ral: [137 124  89 137  89 105  89 126  22 123 143 106  89 137 137  23]
puvu: [137 124 128 137  61 105  89 126 120 130 143 106  89 140 119 162]
rupo: [137 124 128 137  61 105  89 126 120 130 143 106  89 140 119 172]
all ral: [124]  1
gone ral: [143  89 123 137 105 126 137 137 124  89 137  89  22  89  23]  [106]
all ral: [23]  15

keki: [234 131 109 121]
beva: [120 234 182 123]
bega: [121 132 234 233]
geto: [123 133 137  96]
dapar: [121 132 234 109]
common dapar beva:   [234]
common geto beva:   [123]
order: [234 109 121 132]  dapar

rav: [ 54 109 133 114 125 119]
lifi: [ 96 137  94 145  78 150]
nifu: [ 53 133 119 125 133  84]
bezen: [ 53 133 119 125 109 114]
boko: [ 53 138 126  53  83 138]
zaka: [ 90 126  94 132 114 106]
ruz: [ 90 126  94 102 114 106]
vesam: [ 90 126  94 139 114  44]
order: [114 109 125 119 133  53]  bezen
all boko: [138]  1 5
order: [125 119  54 109 133 114]  rav

zire: [138 107 144 174 132 151 129 132 105 103 139 155 133 177  95 131 118 154
 141 118 140 118 163  51 144 102  96 141 114 171 141 131  96 112 130 117
 113 130  97 116 120 124  96 118 112 135  97  84 155 152 118 136 126  95
  96  96 140 123 130 118 115  79  87 132]
Vuko: [166 132 135  95 141 117 138  99  73 113  73 140 101 103 108 174 127 165
  85 146 119 172 143 172 135 146 107  94 205  97  77 138 123 155 133 122
 168  77 137 168 183  76 102 111 191 136  72 113  84 153 140 138 145 137
 101 172 106 128  99 121 111 132 128 117]
Peki: [138  99 172 165 138 172 122 128 102 103  76 155 146 174  73 135 127 153
 136 101 137 113 183  94 172 111 128 137 111 205 141 140  77  99 108 107
 101 143  85 119 113 166 145 133 121 132  97  84 191 168 132 117 123  73
  77 106 168 135 147 140 117  72  95 138]
Gop: [107 135 121 101 101 121 135 123 142 110 149 109 132  94 140 123 119 103
 113 107 123 135 105  71 121 146 139 116 144 105 122 131 143 156 115 135
 160 130 136 124 131 135 145 116 134 118  97 143 127 118 126 109 134 140
 143 150 116 134 114 120 136 152 133 138]
all Peki: [101]  19 36
all zire: [118]  16 19 21 43 50 59
[107 135 121 101 101 121 135 123 142 110 149 109 132  94 140 123 119 103
 113 107 123 135 105  71 121 146 139 116 144 105 122 131 143 156 115 135
 160 130 136 124 131 135 145 116 134 118  97 143 127 118 126 109 134 140
 143 150 116 134 114 120 136 152 133 138]  Gop
order: [ 72  95 138 138  99 172 165 138 172 122 128 102 103  76 155 146 174  73
 135 127 153 136 101 137 113 183  94 172 111 128 137 111 205 141 140  77
  99 108 107 101 143  85 119 113 166 145 133 121 132  97  84 191 168 132
 117 123  73  77 106 168 135 147 140 117]  Peki

Takov: [192 173 212  99  24  29 110 110 121 186 114  97 169  25 152 117 118 195
 137  72 128  27 180  81 152 204  33  95 126]
tinu: [215 127 120  44  26  95 106  36 113 214 185  68  74 206  55 169  78  70
  80 206 223  87 219 180  63 118 199 215  71]
Zupum: [ 32 103  54 230 126 210  57 165 118  34  88 222  88 168 100  64  94  87
 116  25 103  94 167 227  90 213 124 112 205]
bubi: [231 146 111  75  82 116 198 223  56 219 181  50  26 159 173  64  75  53
 156 123  49 112  44 142  51 168 204 178 147]
fid: [ 32 185 140 146 163  73 106 193 148 152  92  49 220  70 105 145  43 174
  71  73  51 109 186 140 140  29  77 159 198]
dusiz: [106 163  51 140  32  77  88  78  43  71  49  51 145 198 193 185 152 220
 169 159 148  89 105 174  70 186 146 109  29]
Labos: [108  50 144 118 200 230  69 108 196 202 164  75 163 181 217 150 123  99
  82 204  37 153  66 211 215 202 219  72 124]
beti: [ 41 139 161 221  85 140 214  25 206  95 181 137  32 145 218  33  64  86
 129 133 148  97 226  45  52 101 177  96  35]
order: [ 29  32  43  49  51  51  70  71  77  78  88  89 105 106 109 140 145 146
 148 152 159 163 169 174 185 186 193 198 220]  dusiz
all Zupum: [88]  10 12
gone dusiz: [146 105  70  51 169  78 185 152  29  77 109 193 186  49 106  32 174 148
 159 140 163  71  88 220  89  51  43 145]  [198]
all tinu: [80]  18
all dusiz: [163]  1
gone dusiz: [145 152 163  51 106 220 105  71  29  78 198  43 193 186  88 146 185  49
 109  32 174 140 159  77  70  51 148 169]  [89]
all fid: [73]  5 19

feg: [133 122 117 137 190 140 144 131 124 136 116 122 131 133 126 111 126 121
 129]
maku: [126 126 143 130 104 119 118 132 135 105 128 117 142 118 128 125 120 123
 121]
Pog: [144 146 119 120 144 136 139 121 129 128 121 140 137 126 108 135 127 125
 106]
virok: [126 126 143 123 104 119 118 132 135 105 128 117 142 118 128 125 120 123
 121]
ziku: [126 126 143 130 104 119 118 132 135 105 128 117 142 118 128 125 120 134
 145]
Zaz: [132 142 135 130 100 125 147 146 129 130 125 126 131 141 136 125 135 134
 114]
sef: [134 121 138 134  93 140 111 136 126 137 126 123 135 138 146 136 119 103
 144]
gone feg: [124 131 129 122 136 144 133 122 137 111 133 190 126 126 121 140 117 131]  [116]
order: [144 103 119 136 146 138 135 123 126 137 126 136 111 140  93 134 138 121
 134]  sef

pon: [154  87 107 129 115  96 146 114]
vid: [117  59 146 118  88 144 133 149]
ridot: [112  93 221 132 112 104 140 115]
vep: [116  79 178 133 127 105  75 115]
menub: [114  98 153 114 138 144  48 132]
vuf: [116 149 128 134 136  77  77 176]
rifi: [ 91 100 135 122 108 112 109 113]
kosi: [ 90 108 184 136 112 159 155 139]
Rifaz: [132 149 159 129 143 109 198 107]
Tak: [144  96 184 140 175 163 135 162]
mipav: [154 181 171 127 151 158 125 145]
bisip: [146 180 113 130 157 120 153 126]
common vep ridot:   [115]
gone Rifaz: [159 198 109 107 132 129 149]  [143]
all vuf: [176]  7
all menub: [153]  2

fip: [183 116 183 183 116]
dofa: [ 85 186 152 101 118]
baga: [ 72 186 152 182 149]
zokol: [ 85 186  72 101 151]
gone baga: [ 72 152 186 149]  [182]
[ 85 186 152 101 118]  dofa
all fip: [183]  0 2 3

tova: [122 112 151 162 192 118 163 123 170  85 111 124]
Lalem: [ 95  98 120 134 181 150  74 112 133  87 140  99]
sek: [ 66 100  87  89 137 186 154 106  74 120 197  82]
vumu: [127 112 130 162 207 124 182 102 148  69  95 114]
kuz: [150 170 112 140  99  98 120  87 133 181  96 134]
sofe: [134  98  99 181 112  96 121 140 133 170 150  87]
bok: [100  88  74 186 120 197  82  66  89 106 137 154]
order: [181 134  87  98 112  99 133 140 150 120  95  74]  Lalem
order: [ 98 140 170 120  87  99 112 150 181 134 133  96]  kuz
order: [154 106  74 120 197  82  66 100  87  89 137 186]  sek
order: [154 106 197 100 186  66  82 137  87  89  74 120]  sek
common sofe vumu:   [112]

sumu: [ 64 147 159 119  32 102 185  93 150]
gete: [138  75 104  92 137 145 160 137 151]
bogak: [ 74  61 145  81 160  93 180 124 134]
binar: [ 64 147 159 119  32 158 154 124 158]
papig: [113 164 129 128  70 165 117 121 153]
Dekag: [148 147 159 119 158 158 150 130 147]
sug: [128 129 163 149 122 102 127 210 100]
all Dekag: [147]  1 8
common sumu bogak:   [93]

bafu: [ 91 122 123 111 118 146 144 120 119 127 164 139 124 154 128 140 139 155
 128 120 138 135 140 170  93 145 161 100  98 135 134 109 130 157 161 173
 108 151 112 134 117 102 148 102 108 146 108 125 141 102 128 110  74 128
  86 119 108]
nebal: [ 85 148 117 146 148 123 165 122 131 137 131 146 124 142 169 129  71 163
  94 145 132 124 137 120 124 136 114 130 161 142  98 132 128 163  91 109
 131 110 128 138 111 135 139 166  94 131 115 144 165 130  92 131 115  90
 141 150 125]
kudev: [134 167 189 130 126 180 107  72 177 115 115 133 111 129 130 107 117 141
 150 120 147 191 102 114 132  95 109 123 110 112 137 119 193 146 123 146
 154 145 145 115 103 119 120 170 114 153 133  93 102 150  93 196 149 143
  68 146 118]
fofi: [ 31 176 135  87 171  71 141 165 105 148  66 126 151 149  80 176 205 144
 103 188 105 124 168 140  58 150  92  88 111 121 102 142 118 176 157 119
 120 183 158  86 108  90 152  94 138 171 149 129 130  94 130 159 170 121
 131  91 152]
vivur: [148  87 188 119 159  66  94 165 122 105 131 144 130  58 102 138 168  86
 149 150 140 135 176  90 157 152 152 205 126 150 126 176 105 158  94 151
 124  92 126  91 118 121 142 130  88 171 170 120 176 121 171 102  80  71
 111 129 108]
order: [205 131  58 130  92 118  94 176 168 176 108  86 158 126 144 149 138 126
 119  87 124 126  90 130  88 151 120  94 159 152 150  80 140 176 165 111
 122 105 102  66  91 148 135 105 102 188 121 170 152 150 121 129 171 171
  71 157 142]  vivur
all kudev: [141]  17
all vivur: [102]  14 51
order: [188  94 138 121 158 122 157 176 130  90 131  94 165 148 170 176 159  80
 142 119 176 111 118 205 105 121 171 152 126  91 102 102 151 140 129 150
 120  66 144 168 152  86  92 135  71  58  88 105 130 108 149 171 150  87
 126 126 124]  vivur
[ 85 148 117 146 148 123 165 122 131 137 131 146 124 142 169 129  71 163
  94 145 132 124 137 120 124 136 114 130 161 142  98 132 128 163  91 109
 131 110 128 138 111 135 139 166  94 131 115 144 165 130  92 131 115  90
 141 150 125]  nebal

Zolor: [174 173 216 145]
zib: [149 118 142  75]
gasef: [ 64 148 149 195]
common zib gasef:   [149]
gone gasef: [195 148  64]  [149]
gone Zolor: [145 174 216]  [173]

